(in the rows, 128 means zero)
Each path below is one point turned by a fixed rotation once a step. After each direction that follows a path, write how fast that rotation turns it, in degrees each step (0 if it stays still).
Each turn is a multiple of 5 degrees from 10 to 175, or 0.
Each row of a path follows its step; steps can be skipped.

step 1: [120 120 125 121 133 123 128 136 129 125 133 127 136 136 132 137 131 118
 133 121 132 131 127 139 108 122 128 137 130 130 118 132 126 131 134 132
 134 119 130 131 127 128 130 128 136 128 131 118 115 125 121 117 131 115
 124 121 129 121 130 135 132 145 119]
step 4: [136 113 125 126 122 128 120 124 122 127 134 126 133 132 139 135 125 118
 117 121 127 123 133 147 121 133 125 129 117 127 125 137 129 131 127 130
 128 120 117 124 134 139 133 133 139 119 136 129 126 130 132 119 138 125
 124 135 134 125 133 132 139 138 130]
step 8: [117 131 133 139 131 120 129 124 133 120 130 142 136 137 136 134 116 118
 119 136 127 133 131 132 122 120 138 127 130 129 138 137 135 121 132 136
 132 128 125 114 123 129 124 146 124 127 134 134 121 135 126 123 138 132
 134 129 129 126 128 136 120 131 124]
step 9: [138 123 120 125 136 135 127 139 127 130 127 134 134 119 134 141 127 119
 129 126 140 122 122 125 125 137 141 129 135 131 134 137 136 136 128 130
 115 129 122 132 133 138 134 131 124 126 134 130 135 122 120 121 118 122
 126 119 127 128 129 139 127 144 119]
step 10: [137 113 122 124 126 119 132 126 120 129 132 134 137 139 137 129 127 130
 132 127 135 131 121 140 116 125 123 124 127 122 120 135 123 121 134 125
 129 120 127 123 136 138 137 128 135 129 141 127 121 141 120 119 138 128
 135 127 133 118 129 134 126 130 139]
step 12: [122 122 129 118 139 131 135 132 125 134 125 136 133 127 137 137 122 120
 124 120 132 123 124 127 113 126 123 134 123 140 136 141 128 136 127 116
 124 123 113 123 123 125 140 135 139 139 137 137 133 131 122 128 119 129
 123 127 125 120 128 124 125 135 124]
step 18: [134 119 119 128 130 124 132 128 136 124 127 133 134 121 127 121 130 119
 124 131 130 123 129 131 121 129 127 134 124 135 118 145 145 135 130 120
 123 121 113 116 136 126 130 129 137 132 139 134 127 126 118 124 122 128
 127 122 124 115 133 133 122 137 119]
step 20: [123 123 130 131 136 135 124 132 115 122 125 116 138 132 133 133 121 129
 129 139 135 117 126 134 103 126 135 134 134 123 136 132 134 125 132 136
 122 127 121 121 124 136 132 124 131 122 133 135 131 126 140 126 133 125
 128 131 125 116 132 131 127 137 120]
step 21: [134 122 118 125 138 130 122 132 130 119 132 143 142 118 137 125 122 122
 122 126 127 123 126 130 130 123 124 128 123 137 122 142 127 126 128 119
 134 115 115 125 131 136 147 118 118 142 131 134 127 135 130 126 129 127
 126 127 135 132 130 128 130 130 125]
step 22: [136 120 122 133 134 111 125 137 122 137 118 129 132 130 129 142 126 127
 129 123 136 123 129 132 125 121 132 125 115 141 129 121 135 112 128 141
 132 123 117 120 119 125 128 136 134 126 124 128 123 136 120 124 133 126
 134 129 119 122 128 134 122 127 122]
Speeds:
[126 131 132 128 126 128 128 127 128 130 129 129 127 130 130 129 129 127
 130 128 124 128 126 127 128 127 129 128 127 128 126 131 127 128 127 126
 127 127 127 125 128 129 130 130 129 127 130 129 125 130 130 129 130 126
 127 128 129 128 128 126 127 127 132] -> 170
[127 125 128 126 125 129 128 128 129 129 128 127 127 126 128 129 128 128
 128 131 128 128 127 130 130 131 128 128 128 124 128 129 127 127 130 130
 125 130 129 126 131 132 127 130 125 128 130 131 130 127 131 128 128 128
 129 129 129 128 128 131 130 129 129] -> 70
[131 126 128 131 127 128 128 128 126 129 129 128 128 130 126 130 129 131
 130 125 128 129 131 130 130 130 128 126 129 127 130 127 130 125 125 126
 126 126 125 130 129 130 132 130 126 127 130 127 128 128 127 130 129 128
 130 129 130 129 129 127 128 126 125] -> 60
[125 128 129 129 130 130 125 127 131 128 125 127 128 127 129 129 128 126
 126 128 130 131 126 128 128 127 128 125 126 128 129 127 128 128 126 127
 131 127 127 129 129 130 130 129 129 129 127 131 128 131 130 129 127 132
 128 130 127 129 128 126 129 129 125] -> 80
[128 128 130 123 127 132 126 125 128 126 129 129 132 131 128 129 129 127
 126 126 127 129 127 128 128 127 131 128 127 127 126 126 128 129 128 128
 129 128 129 129 130 127 127 133 129 127 126 126 130 128 126 129 128 126
 129 128 129 129 126 128 129 128 127] -> 10
[129 126 130 131 125 129 129 127 129 129 128 131 131 128 128 126 129 127
 127 130 128 128 128 126 128 128 128 128 128 129 128 127 127 129 130 128
 129 128 130 127 129 129 128 126 125 128 130 128 125 127 128 128 127 127
 129 132 130 123 125 126 126 127 124] -> 140
[126 130 124 128 129 127 129 128 129 129 129 129 129 126 130 128 128 127
 126 128 127 127 127 129 129 128 127 129 128 128 127 129 129 124 127 128
 125 125 129 127 128 126 127 132 125 128 124 128 128 126 126 129 127 129
 127 127 131 124 130 124 129 129 127] -> 110

step 4: [119 120 124 127 125 126 129 122 129 139 123 147 132 117 120 120 127 133
 134 124 135 124 122 134 124 128 129 144 125 124 115 133 123 137 125 126
 126 132 127 122 127 132 126 133 135 120 109 140 134 127 128 131 125 124
 139 120 131 130 132 135 136 134 133]
step 5: [124 124 130 120 129 129 121 128 117 134 119 147 126 131 131 131 139 128
 129 126 116 122 137 129 134 138 129 130 132 143 128 130 132 134 128 129
 132 137 119 116 113 131 124 126 126 116 136 128 127 122 118 140 134 129
 122 131 127 121 135 125 125 129 138]
step 15: [121 135 126 129 127 127 132 131 134 127 136 138 135 132 114 130 143 131
 127 133 125 129 127 142 132 132 133 137 133 131 119 125 130 144 128 139
 130 136 130 119 117 126 126 137 119 123 132 134 120 136 120 122 121 120
 116 125 130 129 128 135 141 120 121]
step 16: [122 125 110 123 122 125 140 127 128 136 120 132 121 129 122 127 131 136
 140 140 131 136 124 122 135 139 135 134 128 130 128 126 135 127 126 133
 133 133 126 123 133 131 124 121 135 117 130 128 122 114 133 130 122 115
 118 122 120 136 128 129 123 129 145]
step 17: [131 129 123 124 117 130 132 120 134 139 125 136 128 138 121 131 134 143
 129 122 120 128 136 134 139 129 127 121 128 129 124 139 122 134 115 127
 128 126 129 126 123 143 126 127 128 140 128 145 129 121 130 133 122 133
 128 124 130 132 146 128 123 134 120]
step 20: [130 130 131 132 123 133 127 133 135 124 121 130 129 139 119 132 139 137
 121 126 133 120 132 125 119 128 124 133 134 124 121 126 125 134 120 129
 126 133 137 123 119 131 123 147 127 128 123 132 117 136 133 119 116 122
 131 113 129 121 140 134 123 141 135]
step 21: [121 133 124 138 116 131 134 125 124 135 127 127 126 131 120 130 136 127
 128 140 123 135 135 137 128 137 117 130 140 137 124 115 132 144 127 127
 128 132 126 114 130 118 116 131 130 122 126 113 130 129 132 131 132 130
 125 130 118 139 131 130 127 125 138]
step 22: [128 122 123 127 123 121 133 120 135 132 111 128 129 123 132 125 127 133
 130 121 138 131 137 122 137 129 130 137 131 145 125 126 120 138 111 125
 132 123 132 129 124 133 128 135 131 128 116 137 129 117 129 136 118 125
 126 120 115 141 121 130 131 130 125]
step 24: [136 129 123 135 129 122 130 110 123 118 124 128 128 118 129 130 130 130
 126 134 121 134 131 131 129 147 137 123 145 132 130 127 131 137 129 131
 128 135 125 123 121 132 128 137 120 113 124 124 123 125 121 137 116 139
 124 136 136 127 128 133 134 126 130]
step 25: [131 132 132 121 127 136 121 118 131 126 120 132 133 126 111 139 130 133
 131 126 137 126 119 121 129 133 135 136 141 122 130 124 119 124 117 145
 139 118 139 122 128 136 119 129 125 125 127 129 125 125 121 129 121 115
 125 121 126 134 125 134 126 128 134]
Speeds:
[128 127 130 129 130 128 128 128 128 129 128 129 129 127 127 126 130 130
 127 128 128 123 126 131 126 129 126 128 123 126 128 128 128 129 125 129
 130 126 132 130 128 130 127 128 127 130 127 128 128 129 126 127 126 130
 129 125 126 130 130 129 128 127 126] -> 135
[125 128 129 128 126 126 129 129 125 129 127 130 129 128 130 129 127 127
 128 127 127 128 129 129 127 127 129 130 126 132 128 129 127 129 130 128
 125 124 126 130 128 127 126 127 128 129 126 130 130 128 126 132 127 130
 129 127 128 125 127 129 126 128 125] -> 80
[131 127 128 126 129 128 127 129 125 129 127 130 127 127 127 127 129 126
 128 127 127 128 126 128 128 123 130 127 123 127 127 130 126 130 129 127
 128 130 127 126 127 129 129 126 129 126 128 127 129 130 126 129 130 126
 130 131 127 128 127 126 130 131 129] -> 10
[127 127 128 129 129 127 125 129 127 128 129 131 130 126 124 125 126 127
 129 128 126 127 126 127 129 130 128 130 131 127 130 129 128 129 128 129
 126 128 132 127 128 125 128 130 127 126 130 127 127 130 128 128 127 127
 129 127 129 123 128 129 128 130 130] -> 70
[129 128 125 126 130 127 126 126 130 127 127 130 127 126 129 127 127 127
 129 127 127 127 128 128 131 129 129 127 129 127 128 127 129 130 132 126
 129 126 128 131 126 128 126 124 125 128 127 130 127 124 129 130 129 131
 129 127 129 129 132 127 128 129 129] -> 60
[129 129 126 129 124 128 127 129 127 129 128 126 126 125 126 128 129 129
 131 129 130 126 128 129 129 125 129 129 129 128 129 128 126 129 128 127
 127 125 131 125 131 127 127 127 130 128 127 127 128 127 129 126 128 128
 126 131 127 129 132 130 125 129 126] -> 80

step 0: [137 130 122 124 113 126 118 122 131 124 122 131 124 122 114 113 126 136
 127 123 139 125 131 133 112 117 137 125 129 131 134 125 131 126 120 134
 143 120 121 136 135 130 128 128 137 134 121 126 126 128 126 125 127 129
 130 126 126 131 137 125 120 123 131]
step 3: [131 112 135 118 126 130 131 123 118 132 116 126 126 126 128 121 132 135
 124 120 123 135 127 128 120 119 127 130 108 132 133 124 134 126 118 131
 122 122 116 132 129 125 127 121 128 143 127 139 128 126 119 119 136 131
 134 124 127 135 120 124 128 129 130]
step 4: [131 131 123 121 131 127 133 138 128 117 121 126 136 125 130 128 128 124
 124 118 130 126 145 139 122 126 130 132 120 122 133 130 124 125 141 131
 121 135 118 121 123 110 127 121 133 125 128 139 135 114 121 126 141 128
 123 125 124 133 123 130 133 132 124]
step 11: [143 122 116 134 115 125 121 124 113 120 131 122 121 131 120 123 134 134
 133 121 131 123 132 138 126 122 135 121 115 121 128 120 137 120 124 133
 115 124 129 122 128 130 126 130 129 140 128 133 127 129 118 130 130 123
 133 128 128 135 125 128 136 125 136]
step 12: [131 143 125 134 123 129 128 128 126 120 120 139 129 122 128 124 125 125
 130 129 127 117 129 139 116 130 131 124 122 115 120 118 127 120 133 137
 124 134 123 129 121 126 141 131 130 129 130 134 124 118 121 124 136 130
 137 118 114 121 135 130 134 129 120]
step 15: [136 129 140 126 135 131 133 136 130 123 112 124 135 126 135 124 123 125
 123 133 120 132 143 134 123 126 127 127 118 120 129 139 118 124 127 129
 122 128 133 122 119 132 132 128 124 117 135 138 118 129 134 121 124 126
 140 123 120 139 126 131 129 129 122]
step 17: [137 136 122 133 126 129 123 126 116 133 136 131 127 138 125 140 127 136
 123 119 128 133 130 139 131 124 138 142 120 120 120 125 126 131 124 135
 133 122 129 113 132 137 126 127 124 130 124 128 131 122 126 137 144 129
 146 124 132 126 127 130 128 126 126]
step 20: [126 131 134 130 126 128 120 118 123 127 116 135 117 126 133 145 122 129
 131 126 138 122 126 140 115 133 126 136 123 123 122 126 126 118 128 131
 134 124 120 120 125 131 128 122 120 120 120 137 125 133 133 116 130 132
 135 127 120 123 142 129 133 133 131]
step 23: [130 126 139 130 135 123 123 133 126 126 127 128 125 129 124 131 114 137
 132 125 123 128 145 140 125 127 128 127 121 124 124 128 127 119 136 124
 134 125 126 117 133 142 135 126 127 134 145 136 134 122 130 131 138 125
 142 127 111 124 125 132 128 130 127]
step 24: [126 131 127 128 142 130 123 139 132 125 139 140 127 132 124 117 122 131
 133 121 125 133 135 131 121 123 136 142 128 124 128 129 125 119 132 138
 119 127 139 140 142 136 130 140 123 133 124 136 128 122 128 130 136 128
 122 124 127 125 130 134 133 131 137]
Speeds:
[131 130 127 128 129 129 126 125 130 127 131 127 129 127 127 129 127 129
 128 126 126 128 128 128 131 128 132 127 127 128 129 129 129 130 129 128
 129 128 129 127 130 128 129 128 132 129 130 130 130 124 127 131 127 127
 128 129 125 130 128 126 132 128 128] -> 60
[129 125 129 131 127 126 128 128 127 129 126 126 126 127 127 129 126 128
 129 129 125 127 131 127 128 126 126 127 128 128 129 129 129 125 126 129
 127 129 129 130 129 128 127 128 128 130 133 128 128 130 129 126 128 125
 128 128 126 131 125 126 131 129 129] -> 90
[128 128 128 126 125 129 127 130 129 129 128 127 129 129 127 130 128 126
 124 128 127 128 130 127 129 127 130 128 131 124 130 127 129 130 128 128
 131 127 130 129 132 128 125 129 126 128 127 130 125 131 129 128 127 127
 130 127 128 125 126 127 129 126 128] -> 40
[131 128 130 127 130 129 129 128 126 129 127 128 130 129 131 128 131 130
 130 126 125 129 130 128 129 128 126 130 127 128 130 131 130 130 130 126
 129 125 130 129 125 128 126 127 128 130 129 129 130 127 128 127 127 126
 130 128 126 126 126 129 125 127 130] -> 55
[127 126 129 128 127 126 125 125 125 128 129 126 125 129 129 129 129 125
 128 128 129 132 129 126 127 125 128 129 129 127 124 126 127 128 129 130
 130 126 127 128 126 127 127 128 130 128 131 129 127 125 128 127 128 130
 131 128 126 128 128 130 127 127 125] -> 130

step 2: [126 130 130 118 130 123 137 134 123 130 139 126 123 145 124 121 126 135
 131 136 136 126 128 136 124 127 127 121 120 138 132 126 141 131 118 141
 128 131 122 131 134 129 139 135 125 121 125 135 120 133 130 127 125 127
 134 128 139 123 131 134 116 136 132]
step 9: [131 122 128 116 143 137 131 125 120 135 119 114 121 135 142 121 124 143
 119 126 124 134 122 120 129 130 129 124 123 115 120 132 128 122 129 128
 126 118 128 123 122 124 123 118 136 134 129 130 130 128 123 127 132 124
 127 131 118 131 124 121 131 129 127]
step 10: [140 126 135 118 124 127 130 139 129 125 131 133 118 138 128 134 133 129
 133 134 135 123 123 139 132 125 133 127 133 128 132 122 136 132 138 134
 121 124 122 138 124 116 132 135 134 123 138 127 129 124 123 128 129 128
 135 137 124 139 119 135 111 127 131]
step 12: [135 129 125 121 125 129 136 123 110 139 129 121 130 123 129 123 127 140
 121 123 125 125 129 123 123 128 118 125 132 130 124 122 137 125 131 140
 121 119 119 129 130 129 116 121 128 144 120 128 120 130 133 121 127 119
 132 131 122 124 122 129 128 130 119]
step 13: [137 129 125 131 118 131 123 146 137 140 139 123 116 131 125 137 135 132
 123 139 128 121 116 125 135 129 134 126 126 127 135 124 130 119 132 138
 126 137 123 134 133 128 135 130 122 130 132 133 129 131 124 133 118 128
 131 124 116 137 126 134 124 127 133]
step 18: [135 137 136 124 129 129 126 127 120 130 130 125 116 129 147 125 130 128
 133 129 135 139 128 135 129 126 135 121 138 118 132 133 134 127 134 143
 124 121 116 131 129 121 125 126 125 142 123 132 127 137 125 123 137 120
 129 134 129 124 127 130 122 135 121]
step 20: [133 123 129 125 121 140 137 123 112 133 122 126 122 129 124 118 130 123
 135 133 130 125 126 121 124 133 114 127 122 126 119 126 140 126 124 124
 126 130 129 127 124 118 115 126 133 125 132 113 125 129 134 130 132 135
 134 128 133 123 111 135 135 128 132]
step 21: [136 133 128 131 123 125 127 121 122 139 131 123 111 133 133 131 133 134
 132 132 127 130 118 140 118 125 126 115 125 121 129 127 125 127 132 145
 124 116 129 124 141 137 133 130 133 134 124 130 125 132 123 127 132 130
 136 126 116 132 130 131 130 121 124]
step 23: [136 125 124 126 133 138 143 124 128 130 129 130 117 125 133 121 128 136
 125 139 123 120 127 128 126 134 120 122 123 122 126 131 128 125 120 127
 125 139 118 126 117 123 127 143 122 133 132 122 125 123 135 127 122 125
 136 140 130 116 120 117 130 131 136]
step 26: [133 122 135 121 127 131 122 123 132 129 131 130 116 126 133 120 121 138
 124 132 130 132 124 133 133 126 122 124 123 122 117 133 135 111 120 129
 124 129 115 129 128 118 125 125 117 136 128 117 123 123 130 126 132 129
 128 137 140 135 113 134 129 126 131]
Speeds:
[129 124 124 127 127 126 127 130 126 130 131 131 127 127 127 129 127 125
 129 128 128 127 131 127 131 128 132 128 126 127 128 127 128 128 129 128
 127 127 128 127 127 129 128 126 127 126 131 126 128 126 128 129 127 126
 128 129 127 131 130 127 128 129 128] -> 120
[125 128 129 127 131 125 128 128 129 127 127 131 129 130 127 127 124 130
 125 128 127 128 128 129 128 128 128 126 127 127 125 129 130 130 129 127
 129 127 128 125 130 130 129 126 127 129 126 129 127 129 128 130 127 127
 131 129 126 132 127 128 132 129 127] -> 145
[129 129 127 129 128 128 127 124 127 129 127 128 127 129 129 128 129 129
 126 126 125 128 131 129 128 129 127 129 129 125 125 129 128 128 125 129
 127 128 125 127 126 127 126 126 128 125 125 124 129 128 128 128 129 128
 130 125 130 129 128 125 127 129 131] -> 125
[127 128 128 126 130 127 128 128 125 128 128 126 132 128 132 126 129 127
 127 127 130 126 128 128 126 128 130 127 129 128 129 128 128 127 127 132
 127 126 129 127 130 130 130 123 126 127 128 130 126 129 130 123 128 129
 127 128 129 128 131 126 128 128 129] -> 110
[130 127 129 128 127 128 129 129 129 125 128 128 127 127 129 125 129 127
 127 128 126 130 125 125 123 127 131 128 128 128 126 127 131 127 128 127
 127 126 128 129 128 130 125 130 126 129 127 125 127 127 127 127 129 124
 128 131 128 127 127 126 129 127 128] -> 130
[122 130 128 126 129 132 125 129 127 129 131 128 128 127 129 128 128 127
 126 129 127 130 129 129 126 130 130 128 127 129 129 126 130 130 129 128
 126 131 126 128 129 128 127 129 126 128 127 127 129 128 129 129 126 128
 126 125 125 125 127 128 127 130 127] -> 65
